Look-ups in named tables: a row name and a column name give one cell, copied from the table.

Table nedis
fields: bufigal, dabo, baz, maditu, basedeg, dufus, zulun, tudol
nif: [0.49, 0.51, 0.54, 0.55, 0.46, 0.50, 0.55, 0.49]
pif: [0.48, 0.40, 0.54, 0.64, 0.34, 0.48, 0.68, 0.40]
pana: [0.94, 0.64, 0.57, 0.72, 0.27, 0.04, 0.26, 0.39]
gof: [0.52, 0.52, 0.51, 0.52, 0.49, 0.51, 0.53, 0.51]
gaf: [0.41, 0.03, 0.46, 0.70, 1.00, 0.85, 0.40, 0.18]
pemate: [0.63, 0.43, 0.43, 0.53, 0.45, 0.52, 0.60, 0.49]
zam: [0.51, 0.51, 0.51, 0.51, 0.51, 0.51, 0.52, 0.51]
sevamo: [0.51, 0.49, 0.50, 0.48, 0.56, 0.54, 0.50, 0.51]
vus: [0.45, 0.69, 0.50, 0.42, 0.50, 0.58, 0.54, 0.60]
lut: [0.51, 0.51, 0.52, 0.52, 0.51, 0.51, 0.52, 0.51]
gilel: [0.49, 0.58, 0.60, 0.59, 0.54, 0.43, 0.41, 0.58]
keboki: [0.52, 0.52, 0.52, 0.52, 0.50, 0.50, 0.51, 0.51]
ver: [0.43, 0.50, 0.55, 0.26, 0.69, 0.55, 0.42, 0.60]

pemate, maditu => 0.53
pana, basedeg => 0.27
pana, zulun => 0.26
ver, baz => 0.55
sevamo, baz => 0.50
nif, tudol => 0.49
vus, baz => 0.50
vus, bufigal => 0.45
lut, maditu => 0.52
nif, dabo => 0.51
gof, zulun => 0.53
gaf, basedeg => 1.00
keboki, bufigal => 0.52
nif, basedeg => 0.46

Table sufori
	teg	ves	gik	git	fif	kuz	tolu	suk
zug	-55.212	12.943	71.097	53.275	-34.041	6.825	-34.856	-10.744
nelup	-55.212	13.374	39.476	31.431	-3.680	7.339	-8.129	-1.728
gek	-55.212	13.374	59.678	44.736	-19.461	7.270	-24.307	-8.671
delazuz	-55.212	13.374	31.046	25.855	0.932	8.043	-1.948	2.171
guzin	-55.212	12.724	64.475	48.850	-29.456	7.270	-29.507	-8.671
rad	-55.212	13.374	59.678	44.736	-19.461	7.270	-24.307	-8.671
nim	-55.212	13.374	33.150	27.421	-1.371	7.611	-3.937	1.277
neveko	-55.212	13.374	68.327	49.680	-24.516	7.270	-30.364	-10.628
solerur	-55.212	13.317	73.834	55.006	-35.098	6.703	-36.707	-12.054
zarusov	-55.212	13.374	57.632	44.070	-17.949	7.270	-23.159	-8.671

What is the suk of neveko in sufori? -10.628
What is the git of delazuz in sufori? 25.855
What is the git of guzin in sufori? 48.850
What is the fif of neveko in sufori? -24.516
What is the fif of nim in sufori? -1.371
What is the kuz of rad in sufori? 7.270
What is the gik of neveko in sufori? 68.327
What is the tolu of solerur in sufori? -36.707
What is the ves of solerur in sufori? 13.317

ravasal.tsv
	lop	rer	robop	kir	vevanud	datun
sulak	140	117	161	176	163	148
kam	97	107	162	241	179	124
fup	159	136	174	111	168	160
sifop	147	108	142	153	146	142
maruras	121	127	155	182	170	136
siko	189	153	104	92	129	156
mimo	141	86	157	156	136	140
nem	185	146	109	100	130	156
pud	148	143	128	143	129	142
toki	135	177	134	38	73	130
lubi	137	142	178	54	113	142
remina	166	147	116	126	123	149
moba	151	124	140	115	129	142

What is the vevanud of sulak in ravasal? 163
What is the datun of lubi in ravasal? 142
What is the vevanud of lubi in ravasal? 113
What is the rer of maruras in ravasal? 127
What is the robop of toki in ravasal? 134
What is the kir of siko in ravasal? 92
What is the rer of sifop in ravasal? 108
What is the robop of lubi in ravasal? 178
What is the vevanud of moba in ravasal? 129
What is the lop of nem in ravasal? 185
What is the datun of maruras in ravasal? 136

pek:
	nezokon	naboda	nit	mezinuz
suz	42.948	55.559	29.617	17.118
pavefo	44.796	1.361	55.262	37.750
mepo	59.692	76.038	10.752	55.427
zipavuz	43.449	55.672	29.975	17.299
setasot	36.719	71.899	55.317	16.475
zeni	43.303	55.804	29.970	16.965
ludu	48.760	98.915	58.079	54.058
nitolo	38.339	58.666	44.859	13.794
dosus	55.528	43.240	1.896	36.220
bopuf	51.761	45.692	11.909	30.629
rubova	43.146	54.464	26.614	14.916

nitolo, mezinuz: 13.794
pavefo, naboda: 1.361
mepo, nezokon: 59.692
suz, nit: 29.617
suz, naboda: 55.559
zipavuz, mezinuz: 17.299
zeni, naboda: 55.804

gem =
,gataf,vez,nop,nas,vit
lokef,20.354,17.843,19.298,92.118,10.895
vizuse,24.834,16.846,35.720,39.456,17.972
geruv,20.480,8.703,25.068,65.961,12.278
div,34.769,17.252,38.662,15.363,27.578
tuv,29.323,35.520,24.198,40.894,29.487
babulo,35.704,15.121,40.765,8.462,28.035
gegob,37.493,11.285,40.969,16.112,28.722
lelipes,33.645,50.076,28.583,12.389,45.088
poz,21.668,81.175,12.681,35.593,57.310

nas of gegob: 16.112
nop of gegob: 40.969
gataf of lelipes: 33.645
nop of lelipes: 28.583
vez of geruv: 8.703
nas of babulo: 8.462
vit of geruv: 12.278
vit of div: 27.578
nop of div: 38.662
vez of lokef: 17.843
nas of tuv: 40.894
vez of lelipes: 50.076
nas of poz: 35.593
nas of lokef: 92.118
nop of geruv: 25.068

Table bil
columns: vive, subad, zokez, bipe, koz, rimu, pesupu
sosugar: [0.1, -0.3, -0.3, -0.2, 0.3, -0.1, -0.4]
rugipa: [-0.2, -0.7, -0.2, 0.1, 0.1, -0.4, 0.1]
mup: [-0.2, -0.2, -0.2, 0.0, 0.2, -0.1, 0.1]
folon: [0.0, -0.4, -0.1, 0.0, -0.1, -0.1, -0.2]
zukolav: [-0.1, -0.7, -0.6, -0.2, 0.8, -0.1, 0.0]
moralim: [0.0, -0.6, -0.3, -0.1, -0.2, -0.4, -0.8]
bapo: [-0.1, -0.6, -0.1, -0.1, -0.2, -0.2, -0.4]

What is the pesupu of mup in bil? 0.1
What is the zokez of folon in bil? -0.1
What is the subad of folon in bil? -0.4
What is the zokez of moralim in bil? -0.3
What is the vive of bapo in bil? -0.1
What is the koz of bapo in bil? -0.2
What is the pesupu of moralim in bil? -0.8
What is the koz of folon in bil? -0.1
What is the rimu of rugipa in bil? -0.4

